In the rows, 128 means zero.
The rows of M fall into 4 groups, which share some directions, and each row is roughly a mix of its group's hidden directions.
M, 140 rows:
[[115 151  82 104 121 159 117 120  98 136]
 [128 118 122 131 186 122 162 150 119 115]
 [129 134 140 101 153 126  84 129  97 160]
 [158 126 151 121  94 146 173 135 150 134]
 [108 109 121 143 149 107 182 129 113 148]
 [135 111 154  99 122 153 176 149 112 128]
 [133 119 135  93 126 132  85 135 144 172]
 [140 134 110 125 136 123  92  93 126  79]
 [135  85 123 168 135 145 164 136 138 138]
 [164 149 133 132 107  89 136 123  87 134]
 [145 141 107  87 147 176 141 133 119 125]
 [144 133 111 123 112 140  87  84 104 111]
 [ 93 137 101 152 133 110  86 111 139 110]
 [122  96 134 105 127 145 135 152 105  79]
 [134 143  97  79 136 143 130 139  94 109]
 [ 99 119 131 171 170 108 119 105 129 128]
 [113 132 129 115 135 127  72  99 156 113]
 [ 98 124 162 131 175 138 162 131 126 127]
 [144  87 164 144 116 143 120 148 117  96]
 [ 81 112 118 129 105 128 156  98 131 102]
 [147  88 138 109 106 137 133 140  99  89]
 [117 104 166 161 159 110 153 144 124 121]
 [129 156 117 113 117 132 182 145  95 125]
 [116 160 137 117 161 146 115 151 107  88]
 [120 105  84 167 140 109 100 118 122 123]
 [154  90 131 109  96 127 126 136  93 101]
 [124 106 149 157 113 157  87 126 133 158]
 [138  94 143 135 140 144 108 142 105 177]
 [105  99  91 116 133 126 143 136 156 166]
 [137 142 124 116  66 147 117 141 117 106]
 [150 148 128 147 113 110 132 140 150 183]
 [123 133  80 147 142 120 106 123  84 121]
 [110 102  99 126 102  97 102 147  98 134]
 [132 139 107 170 113 159 166 118 148 130]
 [164 154 137 118 167 120 122 150 149 157]
 [128  96 115 158 159 116 124 167 127  99]
 [ 91 161 134 103 109 127 137 142 168 117]
 [115  86 120 134 156 177 114 134 134 135]
 [151 149 100 110  99 122 137  87 118 155]
 [124 128 138 123 184  98 133 154 143 107]
 [125 114 123 160 123 104  88 154 126 165]
 [147 162 123 109  95 115 129 142 102  91]
 [101 174 125 132 147 119 108 137 165 146]
 [ 79 151 154 119 126 134 145 149 147 101]
 [127 116 116 123 158 118 166  83 110 148]
 [103 124 121 139 162 144  77 105 131 114]
 [119 103 107 145 149 153 120 105 158  89]
 [159 175 115 104 131 140 139  96 125 146]
 [176 116 133 115  87 114 134 104 108 129]
 [139 109 116 162 140 140 105 179 142 117]
 [103 129 118 144  88 124 134 137 166  91]
 [109 130 145 113 161 111  87 111 147 158]
 [ 92 139 108 139 141 150 146 108 164 157]
 [159  88 116 120 160 122 124 149 150 102]
 [159 122 121 123 183 129 110 106 109 143]
 [126 122 107 160 117  98  85 104 124 105]
 [ 92 152  98 145 145 108 104 111 154 113]
 [ 98 153 132 114  82 132 121 156 147 108]
 [132 119  97 142 145 150 175 103 133 153]
 [103 157 164 133  85 121 100 136 130 126]
 [123 119 111 146 153 122 117  85 160  94]
 [145 112 129 172 121  98 168 115 144 132]
 [160 120 149 151  96  88  99 128 134 129]
 [172 119 133 123  86 143 134  96 108 127]
 [126 121 160 127 150 128  97 167 109 161]
 [125  98 111 146 166 157 162 119 116 142]
 [104 146 100 150 137 112  92 102 153 107]
 [114 146 123 107  89 127 125  81 148 149]
 [108  80 112 145 163 107 124 149 137 132]
 [125 126 134 106 102 164 120 179 113 122]
 [120 135 120 155 102  95 127  94 144 166]
 [117 168 115 123 127 170 143  88 128 126]
 [164 119 111 147 128 130 155 118  77 124]
 [150  79 137 125 110 124 111 161 104 113]
 [134 122  99 143 130 113 154  72 129 110]
 [124  92 144 105 116 154 139 152  85 133]
 [158 120 127 127 165 146 124 177 107 121]
 [133 106 141 137 101 137  73 110 139 151]
 [157 141 160 117 114 131 160 156 133 164]
 [131 100 128 162 114 144  86 154 115 150]
 [106 151  81 112 127 107 163 137 144 137]
 [109 170 136 153 102 137 159 106 104 125]
 [119 156 155  93 121 109 104 163 123 148]
 [125 121 128 151 100 135  87 133 171 151]
 [123 139  96  92 151  99 115 162 114 136]
 [124 123 132 105 150 184 109 129 140 156]
 [163 172 115 110 110  99 114 144 137 139]
 [169 145 145 134 141 118 109 102  88 111]
 [ 99  97 133 142 156 148 142 135 168 151]
 [170 143 122 154 134 157 123 162 117 103]
 [ 95 161 167 139  91 122 118 133 118 132]
 [ 88 144 129 154 125 135  98 115 169 113]
 [120 164 128 144  88 128  84 131 112 118]
 [170 118 169 139 160 130 121 153 119 119]
 [109 112 176 142  90 137 140 150 121 113]
 [133 180 136 130 137  91 105 127 104 116]
 [170 147 118  86 123 157 134 133 147 143]
 [115 145 165 159 122 100 130  97  99 118]
 [159 113 178 112 156 113 108 138 122 129]
 [140 126 115 130  78 115 136  82 115 140]
 [118 163 116 155  94 140 154 119 120  94]
 [ 83 116 116 131  96 119 141 101 111  97]
 [130 161 122 139  83 156 100 151 141 124]
 [166 134 143 104 169 125 131 164 141 131]
 [151  96 144 113 145 128 149 130  77 116]
 [135 121 120 128 130 149 172 175 108 110]
 [150 127 155 134 116 152  70 130 130 140]
 [145 115 131 159 157 138 135  81 155 118]
 [127 143 103 103 115 134 164  78 128 131]
 [103 103 128 109 121 156 105 126 103  85]
 [125 112 151 152 148  85 113 162 150 139]
 [148 125 157 145 133  73 109 151 129 128]
 [ 98 119 121 132 132  95 120 157  82 144]
 [169 121  86 101 146 121 138 113 107 140]
 [152  94 129 174 101 127 157 135 135 129]
 [134 133 117  96 149 148 184 121 115 137]
 [153  93 149 147 164 119 100 144 136 147]
 [141 157 134 119  91  96  94 113 133 103]
 [156 134 117 114 105 128 116  72 151 133]
 [114 170 137 147  87 143 119 152 117 107]
 [117 172 107 109 135 115 146  85 119 115]
 [124 122 188 142 129 148 104 147 120 144]
 [145 111 120 129 109 158 123 166 116  84]
 [162  94 117 136  98 132 164 123 117 154]
 [166 109  99 112 105 128 170 125 118 142]
 [124 113 152 160 125  75 109 144 139 137]
 [158  74 129 102 109 130 141 146 119 116]
 [ 95 113 108 134 150 164 150 113 162 119]
 [102 159 115 135 135  95 143 101 157 154]
 [116 119  95 159 111 129 105  93 158 113]
 [125 134 159 121 162 134 157 154  88 141]
 [ 87 144 132 168 145 140 121 122 159 149]
 [134 131 165 123 120  92 111 173 140 145]
 [148 157 111 108 130 119 113 104  86  98]
 [ 93 124 124 151 174  97 142 126 113 141]
 [142  97 146 151 167 127 135 170 132 118]
 [115 166 108 114 109 107 136 127 156  87]
 [ 74 132 117 122 101 132 145 161 133 143]
 [114 145 106 100 126 113  98 139  83 106]
 [130 131 132 124  82 168 121 134 167 141]]
Each list below has one row that fits no group; the rest each fit one group, if only roughly. Name that row.
- Z_768: [178  99 123 105 146 111 108 140 131 148]
- Z_121: [133  79 124 158 119 151 128 143 158 106]
- Z_291: [125 108  81 131 162 112 145 110 103 112]
- Z_244: [ 94 128 134 115  89 127 145 145 126  83]
- Z_860: [162 116 134 131 142 136 132 176 147  94]
- Z_241: [110 103  89 145  86 125 121 106 123 108]
- Z_612: [132 137 122 122 131 165  95 100 165 102]
- Z_486: [162 137 172 100 153 142 132 138 105 132]
- Z_344: [122 102 110  98 125 110  82 107 141 150]
- Z_43: [111 143 105  96  86 130 118 131 145  92]
- Z_647: [150 114 118  88 160 131 135  92 113 150]
	Z_768
- Z_502: [164 148 101 102 109 132  87 121 135 113]
- Z_256: [115 143 128 100 120 167 136 167 145 158]
- Z_418: [143 139 122 131  99 166 145  79 120 139]
- Z_285: [161  99 124 109 142 139 116 122  81 151]
- Z_196: [ 88 157 142  91 143 132 132 149 151 143]
- Z_369: [106 105 133 145 134  79 138 133 164 148]
- Z_879: [185 138 135 104 137 114 122 146 129 156]
- Z_928: [128 127 109 108 130 176 140 150  88 113]
- Z_893: [142 132 127 121 157 131  92  77 130 149]
- Z_49: [166 130 125 154  88 109 136 107  99 118]
- Z_466: [112 125 163  83 124 127 128 144 157 158]
- Z_499: [ 99 128 160 127 107 118  84 152 135 151]
	Z_893
- Z_855: [104 117 160 148  93 134 110 162 119 151]
- Z_137: [116 116 168 146 105 134  93 155 110 149]
- Z_292: [128 140 131 147 116 189 130  96 133 136]
- Z_998: [ 90 161 141 133 145 105 152 107 154 113]
- Z_922: [ 86  97  92 149 134 110 141 119 107 130]
- Z_159: [141 107 157 120 157 126 119 117 124 182]
- Z_34: [149 132 112 149 118 102 121  76 132  99]
- Z_687: [122 152 125  96  95 155 105 129  93 143]
- Z_765: [111 121 126 149 115 130 178 145  87 141]
- Z_47: [132 136 122 107 128 163 126 101 151  79]
- Z_77: [136 143  99 107 100 141  84 121 141  99]
- Z_410: [111 117 111 133 109  71 109 146 111 141]
- Z_102: [114 142 134 125  93  94 107  82 126 118]
- Z_252: [112 163 143 157  83 135 142 103 137 125]
	Z_765
- Z_779: [116 138 156  93 150 120  95 159 126 153]
- Z_44: [136 165 114 132 112 102 170  98 115 134]
- Z_639: [183 137 147 116 134  99 127 136 136 156]
- Z_528: [111 129 117 113 113 126 121  88 152 178]
- Z_883: [ 99 148 127 126 102 147 154 134 179 128]
- Z_270: [168 133 103 126  91 110 157 115 152 123]
- Z_740: [144 154 123 113 163 143  98 169 109 127]
- Z_381: [ 80 127  82 127 119 117 129 114 107 142]
- Z_733: [128 170 129 118 109  86 121  95 140 113]
- Z_756: [ 81  89 122 138 151 136 112 123 150 145]
- Z_672: [ 96 130 152 108 168 124 145 148  98 111]
- Z_476: [150 137 160 149 107  80 106 116 115 122]
- Z_702: [161 109 146 110 156 117  82 139 118 139]
- Z_208: [139 116  81 135 152 115 132  98  96 111]
- Z_525: [158 124 158 108 168 165 123 114 129 120]
	Z_756
- Z_139: [111 175 135  93 137  99 121 112 121 148]
- Z_456: [158 162 123 120 106 102 135  85 124 143]
- Z_721: [171 122 103 117  98 101 127  93 129 131]
- Z_521: [155 116 110 128 122 160 125 146  83  99]
- Z_416: [107 118 100 122 149 175 131 113 141  94]
- Z_614: [140  86 143 138 128  96 146 129 165 151]
- Z_338: [106 155 141  90 108 140 134 173 127 134]
- Z_269: [162 123 154 114 148 164 131 156 130 159]
- Z_130: [144 103 112  91 167 105 124 111 103 122]
- Z_343: [131 134 132 129 167  94 129 103 108 170]
	Z_721
- Z_312: [141 132 118 154 125  90 141  88 151  99]
- Z_57: [ 75 140  88 136 138 132 118 126 147 146]
- Z_670: [126 127 112 103 154 177 128 115 166 131]
- Z_400: [147 122 110 136 107 163 162 129  84 129]
- Z_701: [ 83 124 154 133 110 135 156 165 122 139]
- Z_587: [141 107 113  92 142 172 158 135 143 132]
- Z_884: [108 139 175 154 129 128  91 142 128 152]
- Z_185: [102 107 109 106 113 103  80 129 138 143]
- Z_801: [122 134 108 166 128 113 160 103 127 170]
- Z_257: [107 103 112 131 131 101 174 131  94 116]
- Z_339: [127 110 134 161 124 132  82  98 125  97]
- Z_273: [ 97 144 118 113 138  87 157 145 102 111]
- Z_399: [125 156 176 131 141 146  98 136 156 136]
	Z_801
- Z_623: [115 148 173 159 104 141 114 159 126 137]
- Z_120: [118 114 112 143 105  89 176 137 110 129]
- Z_942: [ 95 147 121 159 174 122 138 132 116 105]
- Z_750: [151 127 161 132 103  99 115 153 125 168]
- Z_571: [121 150 140 131 117  82 117 105 171 122]
- Z_688: [162 143 127  89 117 133 157  90 122 119]
- Z_613: [ 97  83 126 128 107 159 149 125 131 103]
- Z_720: [156 148 124  94 114 161  99 154 134 144]
- Z_24: [107 160 141 122  77 136 132  95 137 130]
- Z_616: [129 136 144 141  92 101 118 142 178 116]
- Z_519: [159 104 129 143 134 114 123  84 167 126]
- Z_514: [126 120  96 161 107 112 116 107 143  85]
- Z_72: [166 133 132 145  88  85 129 124 115 128]
	Z_942
- Z_131: [147 102 136 156 132 113 138  93 114  85]
- Z_275: [129 165 135  85 117 125 114 149  90 136]
- Z_593: [165 151 118  93 124 120 167 140 140 146]
- Z_406: [140  90  99 117  98 142 161 113 116 110]
- Z_182: [148 139 130 111 141 139 169 145 126  79]
- Z_849: [162 120 100 103 140 147  96 154 139 151]
- Z_199: [131 151 104 168 119 117 159  89 140 129]
- Z_389: [140 139 139 102 109 132 185 143 144 110]
- Z_92: [ 90  95 129 158 144 127  93 122 105 123]
- Z_868: [147 124 142 114 159 154 166 128 167 141]
- Z_342: [121 119  70 107 156 130 136 115 106 132]
- Z_660: [100 165 109 130 149 109  99 153 102 131]
	Z_199
- Z_637: [119 136 130 117  79 155 149 168 126 123]
- Z_874: [168 126 157 137 146  90 119 152 145 145]
- Z_394: [125 118 117  93 166 127 148  85 112 117]
- Z_719: [129 150 143  98  87 137  96 145 108 149]
- Z_322: [121 105 116 172 147  92 127 121 130  94]
- Z_427: [132 126 121  98 139  96 101 127  95  88]
- Z_566: [175 133 144 147 126 147  89 153 139 126]
- Z_151: [124 132 116 130 129 149 188 149 102 141]
- Z_169: [144  87 101 144 141 144 137  85 114 136]
- Z_537: [146  92 133 176 152 121 124 137 147 107]
	Z_394
- Z_892: [175 114 150 128 138 120  93 103 134 152]
- Z_66: [149 138 143 145 136 164 181 132 139 142]
- Z_76: [130 139 131 110 122 137 167 164  92 155]
- Z_668: [126 130 106 105 147 108 159 124 170 159]
- Z_428: [101 120 132 144 124 124 166 135 181 119]
- Z_193: [128 120  95  96 141 105 146 113 111  86]
- Z_763: [125 124  98 115 140 100 133 111  97  81]
- Z_274: [100 125 111 138 113 129  82 171 129 140]
- Z_4: [133 134 149 134 151 171 112 104 168 121]
- Z_751: [ 96 126 161 135 144 123 117 108 161 166]
- Z_729: [148 159 117 124  78 123 142 113 100 114]
- Z_420: [151  80 159 146 106 145 146 129 147 131]
- Z_854: [158 132 153 105 118 119  75 111 134 140]
	Z_751
- Z_648: [ 70 134 129 157 139 154 131 123 140 114]
- Z_834: [156  92 117 155 109 161 127 129  95 121]
- Z_728: [144 118 101  92 145 122  84 120 129 156]
- Z_186: [105 114 120 135 127 157 178 141 146 157]
- Z_383: [116 132 132 102 152 108 122 151  86  92]
- Z_842: [159 135 148 101  93 118 151 146 115  96]
- Z_600: [112 143 170 126 120 155 135 157 132 168]
- Z_542: [173  95 160 122 119 111 129 148 119 107]
- Z_622: [111 160 127 112 129 117 123  90  88 153]
- Z_699: [153 125 149 166 131 116  97 141 144 166]
- Z_891: [168 143  99  97 134 159 114 147 113 123]
- Z_204: [117 159 110 101 127 164 136 113  96 101]
- Z_32: [150  91 138 179 126 139 121 153 117 124]
	Z_32
- Z_771: [147 130 147 140 103  87 102 131  93 107]
- Z_544: [130 149 126  81 103 138 150  92 147 132]
- Z_811: [108 112 158  99 146 159 132 151  98 110]
- Z_538: [118 100 147 157 169 136 150 114 115 157]
- Z_474: [122  67 138 149 110 152 127 143 137 132]
- Z_283: [ 95 117 123 152 167  95 146 138 132 104]
- Z_848: [136 117 156 151 156 139 146 176 109 117]
- Z_704: [134 118 147 138 146 160 153 162 158 157]
- Z_402: [183 113 129  90 139 115 138 147 128 132]
- Z_195: [138 142 107 104 139 145 135 110  71 138]
- Z_866: [144 157 126 100 163  90 145 131 103 120]
- Z_183: [ 73 110 146 139  96 145 129 144 137 124]
- Z_197: [119 109 162 156 104 130 103 150 111 161]
	Z_283
- Z_35: [ 85 136 133 121 114 145 142 132 176 149]
- Z_150: [129  99 152  83 141 143 101 145 114 107]
- Z_352: [ 98 106 100 114 156 117 160 141  97 124]
- Z_304: [122 151 144 133 129  87 113 135  97  86]
- Z_810: [142 127 116 114 119 126 137  62 130 149]
- Z_328: [138 116 152  97 123 162  99 147  91 133]
- Z_774: [ 92 135 142 101 125  97 131  92  97 124]
- Z_421: [109  99 127 131 178 154 104 119 149 131]
- Z_926: [123 123 111 110  99 106  84  97 153 128]
- Z_996: [155  87 132 166 157 116 145 142 131 117]
- Z_124: [134 128 170 151 151 161 113 150 121 100]
	Z_150
- Z_490: [153 114 129 142 166 120 146 127  86 158]
- Z_387: [131 177 113 135 122 139 117  93 128 163]
- Z_157: [118 103 132 157 165 122 135 126  99 169]
- Z_787: [141 151 133 106 133 171 132 123 100  89]
- Z_45: [107 104 132 122 156 161 125 138 124 177]
- Z_694: [129 117 138 159  87 114 155 121 151 161]
- Z_296: [152 118 111 133  91 135 128  95 129 173]
- Z_146: [ 81 140 145 150 105 124 161 139 151 117]
- Z_13: [107 117 136 121  98 162  93 122 148 160]
- Z_541: [117 130  93 163 139 131  98 121 157  95]
- Z_627: [121 148 139 114 137  74 133 130 112  90]
- Z_142: [165 137 121 114 121  94 128 154  87 145]
- Z_247: [ 96 114 136 158 158 134 142  95 148 101]
- Z_497: [157 162 111 105  94 156 105 116 134 132]
	Z_541
- Z_956: [ 88 141 135  94 127 154 132 159 154 139]
- Z_334: [158 132 106 111 156 159 145  96 156 133]
- Z_113: [160 100 165 125 129 161 143 133 118 156]
- Z_289: [110 156 109 162 118  88 128 129 157 145]
- Z_986: [139 133 123 131 163 120 108 155  83  98]
- Z_736: [148 120 133 126  87 153 130 147  88 156]
- Z_132: [102 137 116  92 158 119  87 149 141 125]
- Z_361: [114  99 146 120 139 148  75 142 146 143]
- Z_224: [113 141 122 133 104 115 146 121 176  88]
- Z_315: [141 134 134 152  96 116  85 121 152  95]
	Z_132
- Z_53: [134 138 114 131 116 122 115 118 146  62]
- Z_845: [109 141 149 149 186 110 136 113 135 121]
- Z_877: [106 110 134 128  93 170 107 118 147 157]
- Z_927: [156 106 124 166 144 125 101 149 134  92]
- Z_331: [129 107 154 107 152 168 168 131 115 125]
- Z_632: [154 117 109 151 129 129 108  80 103 107]
- Z_978: [144 125 170  97 126 162 139 104 142 150]
- Z_500: [140 114 159 119 175 113 130 157 100 119]
- Z_25: [124 133  82 137 127  86 145 116 124  96]
- Z_654: [109 148 146  88 128 126 119 167 111 158]
- Z_426: [121 136 129 147 111 150  93 124  80 101]
- Z_770: [149 169 104 106 125 108 145 126 149  94]
- Z_961: [164 128 127 123 173 159 115 102 138 145]
- Z_889: [176 114 157 106 135 141 122 152 113 104]
	Z_978
